In the rows, 128 means zero.
These are runs of 7 systems, one row a step. Runs of the same system follow the same rule from any start.
path 1, nini, 8 rows:
[[ 98 131 129  93 131 179 113 166 121 139  81 162 116  98 119 182 136 144
  108 196 148 126]
 [171 142 135 133 147 153 103 121 129 110  47 126 123 158 130 185 175 104
  133 110  93 163]
 [169 155 140 101 132 135 143  86 159 134 100  87 133 157 159  50 120  98
  145 115 118 169]
 [132 134 130  64 128 143 156 119 179 132 172 117  82 114 140 109 112 147
  128 185 190 131]
 [120  76 129 113 157 159 149 114 158  96 124 142  84  89 118 200 167 150
   88 123 128 122]
 [ 96  95 143 132 164 137 114 109 133 135  45 130 136 126 133 107 140 118
   89 112  58 156]
 [121 176 146 102 127 113  89 107 133 172  90 146 110 180 146  82 115 143
  132 194 122 155]
 [198 168 145  94 114 166 129  85 122 113 158 147  98 142 142 155 166 159
  124 160 156 122]]
path 2, lata, 8 rows:
[[105 151 175 170 168 143  80 111  77 130 100 152 155 164 139 139 143 159
  124 131  77 143]
 [197 158 135 121  96 121 104 117 107 108 107  95 138 139 119  88 178  80
   92 131  87 110]
 [161 123  96  68  71 146 170 107 143 158 125 154 103  87 133  97 116 134
   99 158 165 111]
 [ 87 120 134 109 159 196 141 140 133 139  83 169 127 103 140 189 113 165
  143 151 156 154]
 [123 129 133 150 165 118 101 146 150 114  52  99 131 168 125 158 146  85
  156 101  90 173]
 [158 144 121 117 107  74 129  81 153 157 128 108 118 171 145  41 106 110
  139 118 115 148]
 [116 150 173  93 147 169 135  89 119 132 183 141 121 122 152  82 118 182
  108 179 155 124]
 [110  99 155 115 169 168 112 139 130  84 112 121 108  98 111 174 183 129
   69 155 101 117]]
path 3, Dodir:
[[167 192 136 134 103 114  94 103  99 152 150 165 119 186 140 145 127 167
  162 164 151 133]
 [167 152 144 141 137 208 150 132  94  89 139 108 179 110 140 156 149 119
  152  87 142 134]
 [128  90  79 107  96 117 168 174 165 120 125  95 126  78 106 122 111  74
  130 106 157 115]
 [ 96 109 114 121 138  75 133 108 183 156 151 157  72 155 134 150  95 170
  157 143 161 147]
 [ 89 133 184 177 196 138 106 112 108  97 162 118 148 158 141 141 137 161
  144 108 100 142]
 [141 122 133 146  99 108 120 146  92 105 168  91 158 100 107  69 147  90
   84 114  97  78]
 [150 130  97  95  64 121 144 105 112 171 144 185 106 103 130 113 109 163
  107 161 157  99]
 [ 92 138 135 141 151 188 128 144  97 143  89 176 155 121 139 196 109 168
  160 132 149 152]]
path 4, moba (8 x 22):
[[139 124  97 100 117 165 136 178 149 121  52 120 123 103 113 188 145  84
  134 134 143 141]
 [117 105 122 162 164  93 122  95 161 134  84 141 106 176 139 163 124 137
  161  77  98 177]
 [ 81 133 162 140 164  90 119 124 148 127 191  92 135 154 139  54  96 140
  142 139 129 135]
 [149 134 127  80 103 127 129 143 147 114 185 114  86 103 109 126 150 126
   96 194 170  86]
 [149  96 125 125 116 162 139  89 104 130  95 188 109  92 129 176 164 163
   74 116 102 113]
 [ 79 121 138 169 143 136 102 151  80 145  71 139 187 123 128 105 109 120
  120 105  77 137]
 [145 184 114 132 101  84  88 175 128 142 117 100 137 178 116 117 119  80
  178 156 141 134]
 [201 153 123 102 112 129 157  59 156 134 155 134  94 160 157 121 131 149
  157 117 160 149]]
path 5, lebar (8 x 22):
[[132 149 166  89 166 181 143  66 150 134 115 127 118 144 169  82 124 158
  126 147 129 171]
 [117 112 155  70 167 168 136  97 174 118 116 123  81 114 142 117 147 148
   86 177 130 144]
 [106  80 152 116 169 128 115  98 155 107 106 137  81 117 122 151 172 147
   63 144  83 130]
 [ 84 104 160 149 161  95  86  99 114 135 103 147 119 146 125 105 143 150
   77 139  59 126]
 [126 157 150 121 118 105  76 106  99 163  87 150 128 163 133  75 137 133
   92 179  80 128]
 [178 166 143 100 107 170 105  91  92 145  68 150 135 136 142  98 157 129
   92 158  95 134]
 [135 132 150 101 147 209 141  97 118 132  52 141 147 108 153 115 136 133
  106 123 103 162]
 [ 98 117 149 100 184 167 133 103 172 135  58 133 108 139 155 131 125 141
  131 137 115 187]]
path 6, rom, 8 rows:
[[ 75 116 153 103 179 192 156 137 147 118 155 131 129  93 142 149 107 168
  137 154 173 143]
 [140 108 147 137 168 112  97 134 159  75 121  91  92 147 106 176 192 102
  104 126  94 129]
 [122 105 106 166  98  56 115 103 108 164 105 154 135 145 123  86 112 123
  109  90  74 119]
 [ 89 160 155 122 127 163 125 125  85 160 162 160 162 118 147  87  85 178
  135 173 155 120]
 [181 167 150  97 137 179 111 132 128  90 132 107 108 132 122 178 189 118
  118 171 149 123]
 [174 110  83 138  90 107 142 121 135 136  54 130 132 126 121 141 141  81
  126  68  95 141]
 [ 56 119 115 135 133 124 148 159 132 167 116 138 163 120 138  91  52 135
  169 121 151 150]
 [112 148 162 105 172 128 113 135 170 101 186 102  87 156 130 148 142 147
  145 188 167 134]]
path 7, Dodir:
[[101 143 152  96 136 169 106 135 111 150  57 130 150 117 137  73 126 116
   89 178  96 142]
 [162 152 121 100 107 132  83 147 127 133  60 136 102 145 112 156 172 100
  104 184 109 127]
 [192 143 121 109 125 156 136  81 147 129  51 134 116 152 150 145 155 111
  136 100 107 170]
 [130 135 142  82 159 169 148 128 176 120  75  77 132 125 148  84 124  88
  135 135 130 176]
 [127 115 139  81 155 115 110 136 194 106 115  90  66 136 115 134 163 105
   98 178 125 135]
 [142  95 153 121 165 126 122  57 159 112 103 136  81 144 138 131 171 151
   81 113  79 148]
 [102 114 160 113 155 153 120 102 123 133  77 118 147 115 144  53 133 120
   74 134  72 144]
 [130 146 134  88 109 126  85 144 121 147  75 133 110 130 114 103 154 107
   76 205 106 113]]
path 8, rom (8 x 22):
[[ 95  95 155  95 169 149 116 148 159  95 120 100  99  96 109 133 166 115
   67 174 111 118]
 [118  96 115 153 124  77  90 112 123 147  77 176  93 151 112 173 153 142
   97 125  76 122]
 [105 160 159 154 143 140 107  95  80 162 103 159 170 162 156  81  99 163
  140 124  99 155]
 [149 186 156  79 121 166  98 147 119 125 125 101 134 136 131  87 143 109
  117 207 144 123]
 [189 130  83  85  84 130 140 116 155 144  69 152  83 124 123 165 149 110
  122 140 144 133]
 [100 102 115 124 151 156 167 113 155 150  64 141 148 119 155 125  86 128
  160  80 128 183]
 [ 58 124 156 113 183 120 107 162 177 117 130  81 115 140 123 102 113 114
  133 174 132 150]
 [143 114 127 117 126  62 100  89 165 137 143 144  54 161 118 134 155 149
   96 162 109 120]]
path 9, lebar:
[[155 133 126 123 112  59 110  95 156 131 191 135  67 170 120 128 141 153
  127 157 141 111]
 [143 127 147 136 104 139 124 124  75 107 199 135 144  90 112 109 156 144
   74 142 121  65]
 [ 98 108 107 129 104 137 121 194 101 133  78 115 169  79 100 110 124  80
   96 134 105 104]
 [147 135  88 150  99 102 115 137 124 160  45 157 135 157 125 170 117 106
  165  95 113 155]
 [155 176 149 159 141 151 132  90 104 134 146 143 156 174 164 132 108 163
  190  99 145 160]
 [133 160 153  83 148 171 154 129 156 112 175  77 136 120 149  73 112 119
  150 160 178 141]
 [145  83 101  80 120 133 166 131 188 109 135 116  72  83 112 155 147 114
   98 135 157 115]
 [ 85  67 126 168 155 108 127 129 124 113 149 159 112 106 108 196 142 161
  104  94 106 109]]
path 10, pil, 8 rows:
[[184 151 120 143  76 150 133 104  62 140 101 148 177 115 138  92 133 116
  113  94  99 110]
 [103 129 110  87 127 163 170 155 160 147  93 105 150  97 142  83  78 102
  157 132 166 157]
 [153 142 138 110 164 121 124 101 190 113 126 113  72 180 141 174 147 138
  166 141 148 169]
 [171 113 142 155 124  98 121  69 112 108 141 120 123 143 131  91 166 125
   85  81  63 114]
 [ 77  89 117 101 117 118 145 164 140 137 127 109 137  74 111  62 105 103
   82 150 121 101]
 [100 128 134  95 146 141 111 150 156 130 130 155  79 128 117 197 137 161
  124 199 165 127]
 [166 149 152 162 130 157  99  95  65 115 107 165 146 145 132 173 174 153
  110 111  88 120]
 [123 145 117 129 100 146 131 161  90 152  76 114 193 108 128  63 100  85
  128 117 112 131]]
path 11, pil, 8 rows:
[[105 119 120 172 119 133 110 192  79 111 109 113 186 101 100 142 135  89
  117 100  98  99]
 [101 146  86 128  92  93 117 171 128 182 103 165 128 140 118 148  75 131
  178 156 168 134]
 [139 164 153 144 151 153 137  81 112 130 176 151 136 166 162 139 110 187
  181 116 160 152]
 [165 140 140 154 133 139 141 141 117  79 165  60 172 125 126  99 147  80
  146  75 119 119]
 [132  90  68 121  90  65 158 155 178 138 132 114 100 109 103 131 106  89
  140 103 152 120]
 [ 83  83 137 144 168 105 143  88 156 135 163 166  90 132 137 160 108 193
  131 111 134 140]
 [ 94 129 175 178 174 125  90 149  90  88 170 101 159 134 113 132 155 130
  110 127  89 106]
 [134 142  92 137  68  88 107 192  93 144 140 132 147 114  93 135 120  95
  126 157 144  81]]
path 12, lata, 8 rows:
[[121  59 128 126 156 153 160 101 146  94 114 131 106  80 122 156 162 136
   71  86  96 125]
 [ 67 105 108 139 116 106 116 171 112 166  65 140 162 108 116  92  90 104
  113 127  97 127]
 [147 191 131 139 104  96  74 127 100 161 119 162 118 191 130 142 124 148
  160 178 135 132]
 [209 152 145 122 126 177 149  67 115  95 144 124 125 138 151 141 168 139
  127  92 127 137]
 [121 100 120  81 128 175 175 151 159 111 110  84 143  65 127  87 121  86
  108 123 142 130]
 [ 62 109 111 107 142  92 113 164 172 160 104 148  85 136 114 153  96 141
  139 181 151 141]
 [124 131 151 178 164 105 103  77 115 133 114 164 122 182 145 162 137 173
  148  93  88 157]
 [164 153 157 141 124 144 123 108  91 108 131  83 174 132 139  48 145  94
  108 102  84 122]]
path 13, nini (8 x 22):
[[139 180 120 151 127 135 112 159 118 135 117 132 151 171 136 178 108 126
  212 122 167 156]
 [172 144 138 151 145 117 139 126 149  77 190  62 135 152 129 124 147  99
  166  82 141 130]
 [113  77 103 122 110  79 169 131 168 127 179 100 114  94 114  76 101 108
  111 100 140 105]
 [ 50  82 115 146 140 102 135 144 132 153 147 176 114 106 120 163  90 176
  125 132 142 115]
 [ 93 129 163 187 165 115  75 134  81 117 127 150 146 157 119 170 150 155
  121 123  80 121]
 [168 168 134 154  90  89  88 116  78 138 132 121 158 161 124  69 142 108
  114 127  84 105]
 [169 165 100 111  61 137 152 131  94 160 160 151 153 112 135  97  94 133
  149 138 177 104]
 [128 127 117 132 126 184 161 179 111  99 153 120 160  84 117 191 124 123
  159 111 178 115]]
path 14, moba:
[[182 168 153 132 139 151  91 102 114 106 114 146 102 171 130 192 185 143
  128 147 115 136]
 [148 109 138 139 124 123 149  79 117 127 111 110 156 123 145  45 127 109
   97  70  76 133]
 [ 91 130  89 108  91 111 144 186 134 169 122 132 142 103 118 100  68 112
  154 159 176 120]
 [151 161 140 114 151 162 111 120 142 116 118 147  96 161 135 216 154 154
  164 159 160 153]
 [140 100 162 138 172 138 140  73 144  96 122  92 131 130 144  83 154 121
   95  77  71 149]
 [ 79  94  93 119  98  75 137 173 147 157 137 119 128  96 104  77  85 103
  114 144 138 102]
 [129 158 129 123 122 131 100 137 118 143 142 178  94 153 121 204 136 175
  147 185 166 123]
 [162 141 177 139 161 170 118  73  98  96 116 116 148 141 147 104 171 136
   96 106  75 137]]

Which system made each run below?
path 15 (2 x 22):
[[127 148 137  86 108 149 107 173 117 118 141 101 133  95 108  92 145 100
   85 203 138  91]
 [167 135 101  86  93 170 140 126 124 141  94 176  99 102 123 191 148 142
  115 160 160 121]]
  pil
path 16 (2 x 22):
[[144 150 133 156 125 166 126 169  82  92 174 125 163 111 113 196 146 132
  157 117 158 100]
 [145 129  82 167  94 118 143 160 105 138 103 139 167 125 120 171 107 102
  176  63 139 132]]
  pil
path 17:
[[129  90  88 121 131 105 166 110 190 141  94 144  92 136 135 167 106 129
  164  84 147 166]
 [ 93 107 166 166 188  94 112  81 144 121 143 122 117 168 145 108 128 160
  127  96  85 154]]
  pil
path 18 (2 x 22):
[[ 72 123 176 119 187 143  93 156 142  99 125  87 127 128 120 109 150 117
   96 179 102 130]
 [164 126 103 112  91  66  98 108 146 150  90 151  73 158 114 134 157 118
   95 156 100 118]]
  nini
path 19 (2 x 22):
[[137 107 119 150 109  99 113  71 100 162  90 195 113 138 132 132 134 164
   90 110  76 123]
 [123 176 166 127 128 183 115 111  64 150 117 154 176 132 155  86 113 157
  125 154 120 131]]
  nini
path 20, 2 rows:
[[124 158 120 138  98 121  79 164  82 158  52 146 163 141 116 119 129 100
  118 155  92 124]
 [192 200 115 126  93 139 120 125 107 149 111 135 146 174 144 137 120 120
  190 131 162 150]]
  nini
path 21, 2 rows:
[[148  91 110 117 116 111 140  93 147 141  51 126 117 120 130  90 141  96
   86  93  71 145]
 [ 99 128 133 135 134 142 122  85 104 178  86 204 127 142 153 139  98 193
  128 135 116 153]]
  lebar
path 22, 2 rows:
[[147 153 130 134 120 148 116 147 105 127  60  89 183 134 132  76 132  69
  131 105  87 144]
 [141 145  98  78  97  97 138 124 183 172 103 121  91 148 137  85  96 110
  151 167 163 152]]
  pil
path 23:
[[ 70 120 177 146 183 146 136  96 120 125 181 136 142 132 154  96 102 188
  131 127 126 140]
 [105 138 142  84 134 102  93 159 165 126 135  93  92 135 110  92 137 107
  103 211 136 118]]
  lebar
path 24:
[[130 129 160  98 143 160 154  92 131 119 139  92 148 113 153  23 120 119
   98 128 109 135]
 [109 100 107  69 115 144 142 125 161 161  76 163  85  91 125 131 119 137
   87 177 139 131]]
  lebar
path 25, 2 rows:
[[168 130 124  89 146 157 177  91 191 112 145 108  91 133 153 139 129 136
  162 114 174 163]
 [ 64  84 147 118 192 146 161 125 178 110 128  94 128 106 144 102 104 131
  127 109 129 162]]
  lata
path 26:
[[149 153 117  74 122 133 126 114 175 149 111 148  72 152 137 157 125 148
  147 190 174 153]
 [124 100 150 129 183 172 154  73 156 114  90 139 116 132 157 151 136 155
  130  83 105 178]]
  lata
path 27, 2 rows:
[[113 135 152 133 143 152  73 149  93 121  67 144 133 129 112 158 173 121
   81 169  78 117]
 [148 137 144 144 139 126 105  96 114 134  50 120 148 161 142  91 145 101
  115  99  58 160]]
  lebar
